Rotation paths and how fast each direction turns (degrees each step)
Each turn is a multiple of 5 degrees from 10 to 175, or 0.
Each row of a path follows its step; steps can be skipped.
path 1
step 0: [ -5  30   5  11  20 -18  -3 -26  14   4   5  -3 -18  18  28   4 -25   6
 -18 -28  -4  30  -2 -24   2   4  -3 -25 -22]
step 1: [ 28 -18  -9   8   9  -6   9   8 -13  26  -6  -6  -8 -26 -10  -1 -11  10
 -32  10  10  -2  44 -19  18   9 -19  13 -25]
step 2: [ 18 -24   0  33 -14  12  13  -7 -18  11   5 -17   1  12  -7   5 -20 -29
  -8  22 -25 -28 -12  14 -17  12  24   7  19]
step 3: [ -3  20   9 -29   4  17 -27 -25  10 -32  12 -26  14   5 -33   7 -14  -6
   8  -5 -24  11   0   6 -35   7 -15   2   0]
step 4: [ -8  12  10 -17   9   5   8 -16  16   8  -3   0 -12  27  15 -21  -4 -21
   0  -7   9  16  14  32  33  13 -19 -15 -43]
step 5: [ 17 -33   4  30 -14 -23  -8   1   3  16  26 -14 -21   4  14  22   6  18
 -35   6  18   5  -7  -7   7  -3 -28 -24  -9]
step 6: [  2 -27  -7   5  -2   9 -20  21  -3   7  -1 -28   5 -10 -40 -34  -2  16
 -20  33 -16  -8   7   3   5  14  24   6  19]
step 7: [-15  -1  19  -5   5 -19 -20  -2  17 -20 -24  -9  17  40   9  11 -26 -26
  17   8 -30   8   4  12 -13  16  19  -4  21]
step 8: [  4  45   9 -31   7 -20  -5  -6  -6 -10  10  -5   7  -2 -10  28 -15   9
  -3   4  16  13  18  -7  17   7  -4 -35 -36]
step 9: [  4 -22 -16  31  -2 -14  32 -22   2  30   1   9  25 -14   1 -10   1 -10
 -27  13  -3  18   5  10  29  -7  -6 -18 -22]
Directions:
[12 -1 -9  1  3 -7  2 -5  3 19 -2  1  1  8 -5  4  4  9 -2 -5 14  0  4  5
  0 -7  3  1 -4] => 90
[ -7   2   2  -1   6   6   2  -3   6   0   7  -4   9  -8   0   6 -14  -1
   7  -8   8   2  -8  11  11  -8  -6  -5  -2] => 80
[ -4   4  -1   1  -2   3  13 -14  -9  -7  -2   4   3   2  -8   4  12  -1
  -3   8  -1   2  -2  13  -6  -4 -11  -1  -3] => 60
[ 6 -1 15 -9 -5 -5  0  1  9 -7 -1 -3  4 -9 -6 10  2  5 -8 -4  9  3  4 -6
 -7  1 -9  7  6] => 155
[  0   8   5  -4   1  10  -7   3   8  -1   9   7  12   7   5   2   8  -9
  -2  -1   2   3   8   1 -10  -4   9  -6  -8] => 85
[  3   3   8  -1   3  -6   4  16   0   1   0   0   2   9 -13  -2  -6   0
   7   0 -12  -6  -3   4  -7 -13  -3   4   0] => 85
[  6   6 -10 -10   0   5  -6   5  -3   6  -7   2   8  -6  -5 -11   1  -6
  -8   0  -5   9   5   1   7  -4 -11  -1   9] => 140
path 2
step 0: [ 17 -19  23 -28  -8   0  -3  12   6   8  -5 -16  37  -9   8  14 -24   1
  -6   9 -17  31   5 -29 -10  10 -18  10   4]
step 1: [ 16   7  28  -7 -29   1   5  21  -8 -29 -19  -3  -5   5   8   3 -15  -5
  -5 -20  -8  18 -15 -12   7 -14  20 -16  37]
step 2: [ 13 -24  16  14 -11   7  19   1  10  -2  21  -4  12 -20   7   6  20  -6
 -10 -11 -42  17   4  11  34  -1 -10 -19  20]
step 3: [ -2 -27  21 -10 -26 -17  -1  -1  18 -22  30 -32  -3  -9  -8   4   4  -4
  27   2  -6  22  -5  -3 -12  29  11  10  10]
step 4: [ -1 -16  30 -18 -29  14 -17 -11  -7  -9 -11  -3 -10  11   4 -18  -4  -5
  -2 -15   1   1  20  37  -1  21   2 -26  25]
step 5: [ -3  -7  16 -18   4  17  -3  10   8  15  24  -2   9 -18 -16  22   2  -3
 -10   7 -25   2  16  20 -29  -2 -25  -1  42]
step 6: [-10   7  32 -14  -1  -6  19   0 -22 -33  13   8  11 -24 -24  -3   0   8
   6  -4  20  20 -26  19 -18  -5  12   3  22]
step 7: [  3 -26  12  -9 -20   6  -6  -4   0  -7  10  28  11 -33  23 -18 -10  -4
 -17 -15  13  17   2  36  10 -12 -27  10  -2]
step 8: [-19   0  -4 -14 -33 -21  -8  18  11  16  40   1 -15  -1   3  24 -22   6
 -13 -19  -1  28  -5   6 -16  -9   1  19  14]
step 9: [-22  10  14 -22  -6 -25   1 -17 -38  13  11  14  -8   5  13 -10  -3  11
 -14 -10  -8  25 -20  16  20  20   7 -17  26]
Directions:
[  1  -7  -1   1  -9   3  -7   2  10  -6 -13   2  -7  -2   2  -7 -17  -1
   0   2  10  -5  -4  -3  -2   2 -12  -3   1] => 110
[ -6  -3   0   0   3   1   7   0  15  12   8 -10   3  -1 -15   6  -8  -2
  -6   5   7   8   4  -6   2  -4  -2  -3  -2] => 135
[ 13 -15  -4   4   4 -10   5   8   2   0  -1   9   1   8  -1   8  -4  -1
  -3   1   5   2  -6   7   9  -2   6   8   5] => 60
[  4   0 -10  -9  -6   4   7   1  -7   7  -4   5   4  -8  -4   2  -4  -6
   5   1  -2   0  -1  10   6   4   2 -18 -10] => 145
[-8  1  8  5 -3  3 15 -6  0 -4 -8  8 -1  7 -1 -2 -1 17 -5 -7  7  1  8  2
  5  4  7 -6 -1] => 145
[ -2   0   8  -4   9   0 -12  -2   6   4  -4   1  -1  -1   5 -13   8  -6
  -7   4   5   2   1   6  15  -9   5  -9   3] => 140
path 3
step 0: [ -4  -3 -19   5  -8  23   6  33   0 -37  17 -11   1   6 -21  28  19 -15
  22   3   7  -8 -25  -5   3   1  -9  26  -2]
step 1: [-24  24 -17 -14 -12  -9 -13   7 -36 -26 -12   6  12 -10 -27  12   9 -18
  12   3   4  -7   4 -20   6  -3  21  31   7]
step 2: [-33  25   0 -21  27 -20   8  14   9  -5 -13   3  11 -30 -15   0 -14   9
   0  19  14  -6   6  18 -14  13  14  35  -3]
step 3: [-12  -4  10 -19  30 -26  28   1 -15  -4 -14   4   1  -2  -2  -3  -3  10
  -7  -4 -10  26 -13  -8 -43  35  -8   9  -4]
step 4: [ -7 -46   6   9  36  -4  16  -4 -11   0 -28  22   5  15  -6  -5   6  -1
   4 -13 -17  18   6  25  -1  14  21  -5   4]
step 5: [  2 -33  -2   6  38  21 -13   3  -9 -24   7  12  -4   8  25   9  -7 -17
  -3  16  -4  14 -12  26  24  16 -18  -2   5]
step 6: [  3 -11 -16   4   2  -1 -43   4 -38   0  16  -8   5  -6  10  12  -1 -25
  -5   7 -22  20  38   2  14  11 -15  -9  -7]
step 7: [-18 -18 -21  12  -5  -6 -17   2  14  27   9 -38  14 -25   3  25   4  -8
  -5  11   2  -5  24  26   6  -2 -11  19 -22]
step 8: [-27 -16  -6   8 -19  -6  18  -8   2   6  -3 -32   4 -15  -6  15  13   0
 -25  -1 -13   4  -9 -29  10   7 -42  22   1]
step 9: [-37 -12  -8  -3 -20  -9  30  -5   2 -19 -10  -1  19   6 -25  -5  -1  16
 -33  -8 -21  -5  15  -3  24 -18   3  -5   6]
Directions:
[  4   5  -9  -2  10  -4   1   5   1  10   1 -12  -2   5   4 -13   7   6
   0  -5   3   4   6  -1  -6   1  -3   5 -16] => 85
[ -4  -4   4  -7  -6  -2  -8   8   6   3   3   9   5   6   8   3   1   4
  10 -10   2  18  -4   4   9   1  -1  -3  -4] => 55
[-10  11  12  -1   0  -4  -4  -3   2  11  -5  -8  10   5   1   3   4   8
  -4   2 -14  -4  -8   3  -1   6   0   2   4] => 65
[-3 -2  9 -2 -7  0  3 -1 -6 -9  8 -5  7  5 -6  4 -2 16  2 -4 12 -9  4 -7
  5  2  2  9 -6] => 40
[  4   6   3   2   8   6   0   0  12  -1   2   1  -8  -2  -5  -2  -5   8
   4   7  -4   9   7  -7   9   5 -12  11  11] => 125
path 4
step 0: [  4 -10  27  10   4  21  -7   6 -24  -5  24  29 -18 -19 -24  -2  28   3
  11  50 -10  -6  16  19  13   3   7  21 -28]
step 1: [ -4 -36  22  13 -23 -15 -11  26  19  11  26  21   4   4   4  18  -9 -31
  18  -6   8 -15 -19  13 -14 -29  30   3 -29]
step 2: [ 36  -7   4 -19 -12  -9  28   1  18   7   0  -6  34  -1  -5 -16  28 -23
  -4  32  33  32  -2  20 -10   3  17   7 -15]
step 3: [-17 -20  -8   4 -20   9  26  32   8 -12  19  40  -3 -12  11 -39  -2  15
  19  -3  18  21  19 -19 -26  23   7 -14  -9]
step 4: [ 13 -14   4  19   4 -22  33  14 -20 -28  22  11 -21 -15  -7  -5   8  22
 -17  15  30 -22 -34   0   5  10   4  39 -15]
step 5: [  2 -32   5   4  15  13 -39   2 -28  10  16  13  10   4  10  -4  -1 -16
  40  15  21   5   1  -7   2  10  30  39 -24]
step 6: [ 14 -19  23  -2   7 -11   2  18  37   4  40  -4  29  -4 -41  -3  18  -4
  21  16  14 -28  13   2  -4 -12  -6  -9 -29]
step 7: [ -7 -21   7  24 -17 -41  17  12   4  16  11  25  11  -6  37  -5  21   2
  14  26  16  26  26  31  -2 -16   9  -3  -5]
step 8: [  3  -3   4   3 -20  21  32  30   9  -2  15   2  -9 -40  -1 -13 -12 -14
  -9  27  35  -5   4 -16 -30  -5  31  24  16]
step 9: [ 13 -33   9  15 -23  -5   5  -9   4 -36  20 -11  -4  28  17 -21  10  17
  29   0  25  14 -23 -13 -25  14  -4  34 -12]
Directions:
[ -7   9  16  -5 -10   0   2 -12   4  -3   1   2   2  -5   1  -7  -4   1
  -2   2  -4  11 -10   1 -10  -8   5   1  -2] => 55
[  9  -1   7   0  -5  -7  -1  -3   1  -4  -1  -8   3  13   6  -4   4   9
 -10  12 -10  -3   4   2   4  10  11   2   0] => 155
[ 2  4  2  9  6 16 -2 -3  0  0  2  6  7 -6  0  1 -9 -8 -5  4 -6  6 16 -8
 -3  9  5  0 -4] => 140
[ -4   9  -1  14  -7 -10   1   5  -7  -9   2  15  -3   3  -5   3   0   5
  -2   6  -6  -1   4   1   2  -6 -10  -9  -5] => 110
[  8   7   1  -8   5   1   9   0   0  -3   0  -5  -1 -10 -18   0   8  -4
 -11  13   2  -5  -1  -3   3  -4  -7   4   1] => 175
[-10  -5   1   8  -6  13   7  -4  -3  -7 -10  -7 -12  -6   4   7   0   9
   4   9   4  -6  -3  -2   2   4   0   3  -1] => 80
path 5
step 0: [ 14  -3 -13   3  25  20 -13 -12  -6 -16  -7  -6  45   8  19 -13  15 -25
 -14  -3   9 -14  14  -1  11  16  22  27  11]
step 1: [-13   0  14  -1 -22 -10 -28 -19  13 -13  -3  -6  28   8   3 -12 -13 -30
 -31   8  12  11 -10  31   7 -19  14   1  22]
step 2: [  4 -24  14 -11  12  18  -8  15  11 -14   1  -8   7 -18  -1 -34 -22 -16
 -13  14  11  18  -1  18 -19  -4 -17  41  -2]
step 3: [  7 -10 -18  -2 -20  22  -9 -28  16  -2  10   5  14  -3  -3 -19  26 -14
   4 -15  18   0  13  -1  -5 -11  17  49   2]
step 4: [  3  15  17 -13 -32   2 -10  -4   4 -13  -5  -2  20 -11  14  14  11 -47
 -21   6  -4  16   8   5 -13 -30   6  11 -25]
step 5: [ 14  -9  11 -20  16  20 -28  -8 -13  -1   3 -24  13 -18  -9 -16  15 -28
   5  32 -17   7 -21  -8  -4   1  -7  26  -9]
step 6: [-18 -12  10   8 -30  20 -35 -34  25  12  10 -21  13 -22 -12  -9  19  -1
   6   7  13 -10   8   0 -14   2   1   4   2]
step 7: [  2 -10   3   2  -1  21 -22  12  13 -12  28  -7  17 -26  28   5  -7 -28
   2   5  -1  -9  36  -2  -8 -13 -11  -7 -32]
step 8: [ 12 -13   4 -11   5  28 -42 -17   4  -1  19  12   8   3   7 -23  12 -20
  16  -4 -28  -3 -15  -4  36 -16   7  -1 -13]
step 9: [ -1  -7  22  -1 -46   5 -32 -13  33   4 -13   2 -24 -23  -5 -22 -16 -16
  -7   6  -5   3 -10  -6   1   0  -3  -8 -18]
Directions:
[ -5  -1  -3   9   3 -10  -6  11   7  14  -4  -1   5  -9 -10   0  -5  -4
  12  -1   1  -5   0   5  -3  -6  -5   8   7] => 90
[ -5   8   4   9   4   2  -8  -7   1   1   5  -4 -13   0  -8  -1  -8   9
 -12  13   0   2  -6   2  -1   3  -6   8   2] => 95
[  1   2   3   1  -5   9   2  10  -4  -7 -14  -5 -11  -6   8   5  -5  -8
  -1   1  -1   2  10   5  -3  -1 -15  -2   5] => 140
path 6
step 0: [ -7 -10 -23   4 -12  -8  30  39   0   7 -10  18  -2 -21  29  20  14  14
  -4   3   5   7  18 -13   7 -10   0  23  14]
step 1: [ 29   3  -5 -30  -4  14  13   3   0  16  16  29  14 -32  11   0   7 -24
   2 -10 -19 -17  13  -6  20  -1  11 -22  -1]
step 2: [-10 -19 -15 -29 -12 -20  32  39   0   4 -11  17  -1  11   6  -3  -7   8
  12  12  11   6  11 -12  30  -8   2   7 -14]
step 3: [ 22   7 -11   4  -8 -14   9   5 -16  21  12  20   3 -52   6   8  13   3
  17   4   2  -7   1 -24  21  -7  22 -11  13]
step 4: [-13  -8   3 -47  -2  11   9  23   9  17  -8  20  14   7   1  -7 -13   5
  33  -7  14  -5   8  -5  12  -9  19 -24  -5]
step 5: [ -5   1  -9  20   0 -34  23  25   6   3  13  11  -7 -29  11 -13   2  33
  13  -2   1  -8  14 -15  18 -17  21  -4  11]
step 6: [ 18   0  -3 -17  -1  25   1   8  17  21 -13   9  20 -23   4  -7  22   3
  31 -21   2  -2  14   6  -1   3  39 -13 -15]
step 7: [ -7 -12   0  -6   2 -19  20   9  29  -2  -7   2  -2   0  19 -13 -26  36
   0  -4  -8  -9  20 -11  37  -5  18 -11 -16]
step 8: [ 28   7   1  19 -10 -10  14   6   7  15   4  11   5 -25  -9 -14  30  14
  18  -6   7   5  -2 -14   4  17  35  -4 -31]
step 9: [ -7   0  12 -19  -5  18   6 -14  27  22 -23   2  15   1  18  12 -23  38
  10   0  12  -3   1 -17  18  17  17 -17 -11]
Directions:
[  8   7   1  -5  -7  -2  -4   4   5   1  -9   6   0  12  -4  -6  10 -12
   9 -10   5  10  -1   2  -8  -4   1  -2  -6] => 160
[  4  -3  -6  16  -8   4  -6   9 -11   4   1  -4   5  -5   1   3   7  -1
  -3 -12  -6   5 -10  -7   2   4   7   2   5] => 140
[  0  -5  -6   3   4   6   4   5   9  -7  -1  -4   0  -2   9  -5   7  -2
  -6 -10 -13  -2  15  13  -3  -3   1   6   0] => 60
[  0  -6   0  -8  -3  11 -13  -5   8   4   3   0   3   1   3  10 -14  -8
  -3  -7  -7  -2   1  -4   1  -4   4 -12  -2] => 135
path 7
step 0: [ -9  -9  23  32   9 -11   6 -16  16 -10  -7  -3   8 -13   8 -54   9   3
  12   2   4  -7  12   4 -18  17  -7  -2  42]
step 1: [ 35  -2  -6 -11   7   7 -20 -18  15 -33 -10   1  14  -5 -13  14   8  36
 -17  23   1  -8  21   2  28 -34   1  13   3]
step 2: [-11  16 -26  39  22  -8  17   1   7  17  -9   2   9  -4  31  -4  -9   8
 -38 -16 -17 -15   3 -27  10   8 -17 -17   9]
step 3: [ -4  -3  23  -4   3  -7  -5  -4 -40 -22   5 -23  17  -9 -33  -6 -37  18
  -2  -1  -4  18   3  -3  35   9  17 -20  10]
step 4: [ 10   5 -15  -6   7  -2   3   1  30  -3  13   6  13   4  24 -16 -34   5
  23  29 -25  21   9 -18 -11  -6 -39  -6 -21]
step 5: [  5   0   8  16 -41 -22  26 -20   8 -26 -25   0 -22  12  -8 -16  -7  -4
  -2  -9  10   5  29  11  15   2  -5  -7  31]
step 6: [ 31 -31  10  -2  21  10   7  27  17   3 -32  -2  16 -29  -9 -11  11  13
  -4  32 -12 -10  -6 -14  11 -17 -18  -2  13]
step 7: [-25  18 -10  28  27 -17 -12 -21  22 -26   8  -8   3  13  10 -40  -1  19
 -26  -8   9  -1  -4  -7  -1 -13  11   1  18]
step 8: [ 23  -7   8   7   0  15   0 -30 -19  -1  10  11  12 -18  -1  20 -27  25
 -14  15 -30 -25  22   2  38  -4   1  -7  -6]
step 9: [ 11  12 -13  22  21 -36  10  25   4  -4   3 -21  15   6  17   3 -22  -3
 -13  -4   1  35  -2 -15   7  31 -34  -9   3]
Directions:
[ -8 -10   0   4  -8   5   8  -9  -7   3   4   6   5  -4 -14  -2  -3  -1
  -2  -6  -6  -9   6   3  -7   8   1  -2  12] => 140
[15  7 -8 -3 -3 -6  3 -7 -3  0  0  5  0  3  6  8  6 -5 -5 -1 -8  1 13 13
  1  2 -9  8  3] => 100
[  8   1  -1  14   0   0  -5  -1   3  10  -8   4 -14 -10  -8  10  -6  -8
  -5  -1   3   8  -1  -5   1   2   3  -4   3] => 110
[  6  -2  12  -3   8 -10 -11  17  -4   6   5  -2   7  -5  -5  -4  -1   2
   0  -4  -1   6   5   7  -7   0  -2   0  10] => 120
[ -2  10   9 -12  -4  -4   6   3   8  -2   7   1  -1  -1  -2   5 -17  -7
  -1   5  -1   0  -3   2   2  17  -2  -2  -4] => 65
[ -6  11   2  -4   8   7  -6   3  14   0 -12   1   3   0  -4   1   6  -1
  -9   4   1 -14   4   4   2   0   7   5  10] => 65
[ -9  -2   3   3  12 -16   2  -5   2 -11  -2   6  -2   1   7   1   2 -14
   6 -13   2   0   5  -5   0   2   4  -1   4] => 155
path 8
step 0: [-21 -18 -22 -10   5  11  15   4  38  17 -14  -8   2  18   4 -26  -8  27
  33 -11 -17  -5  -3  12  26  -6 -23  -9 -11]
step 1: [  5 -33  26 -30  24 -17 -31 -20 -21  18  -4  -4 -16  12  13 -23   7   2
   7 -23  13 -17  11  20  -9  -4 -19  -8  -5]
step 2: [ -6  -8   1   1  37  27  -2  18 -42 -30  29  -8  -1  24  26   4  25   7
  13   7 -10   5   2  -9   0  -6   5 -19   4]
step 3: [-24  11   4  -2  11 -18  49 -10   3 -19  28 -16 -15  -7  16  18   4   9
 -12 -13  20  13  -3  39  17   2  15  -4   7]
step 4: [  1   6  21  14  -3   1  32  -5  15   3 -27  14   8  -5  31   7  -6   7
  -8  20 -17  -9  15  23 -18  -6 -16 -29 -41]
step 5: [-20 -17   3 -20 -10 -15  16  14 -19  44  -4  23   4   1   0 -33  20 -13
  -2  10 -24  37  14  10  -3 -17  -1   2   0]
step 6: [ -4   7 -16 -18   5  -6  -2  19  -9  -8   9  18 -58  -3  -1  -9 -11  11
  36   9  -8   5  21  -5  10   6 -38 -12  13]
step 7: [  5 -20   4  36  28 -39  -3  -6  -4  -9  21   0 -22  14   2  20   8   0
   2 -18   9  11  -6   0 -45   3 -24   6   4]
step 8: [ -3 -21  20  26 -25   0  45  -5 -22 -42  -1  18   9   8  -5  -3  11  16
  20   5   6  -6   7 -13 -14  -9  22 -10  10]
step 9: [  7 -20  31 -11 -23  -7  32  32   7  -1  -4 -18   1 -34  16   4 -27 -17
   7  -1  12  33   9   9   5  19   6  12  -4]
Directions:
[  5  -4  -7  -1  -8  10   7   9  -7  -2   5   9   2  13  -7   1   7  -3
   1  -4  -8   1  -8   7   2 -10   8   5   3] => 125
[ 8  8 12  4 10  0 16  3  7  4 -8  4 -2 -2  1 -3  0 -8 -3 -6 -4 -3 -7 -8
  5  5 10 -4  3] => 70
[ -8   1  -1   0   2   2  -2  -1 -13  -3   2   4  11 -11   5 -13   3  -4
   5   9  -1   5   1  -9  -3  -5  12  -4   9] => 115
[ -3   3   8   5   0  12  -1   0   9   3 -10   2  -2   1  -2 -13  -1  -3
  -2  12   3   8   2  11   3  -4  -8  12   4] => 70
[  1   7  -3  -8   3  -5  -1  10  -6  14  -3   0   0   9   3  -7  -9   6
   0  -3   3  -6  -6  -7  -3 -10 -12  -1   9] => 70
[-12  -5  -5   8   5  -3   5   2   5   9   0 -10   8  10  -9   1  13   8
  -6   2  -2  11   0 -10   4   3  -1   0   1] => 145
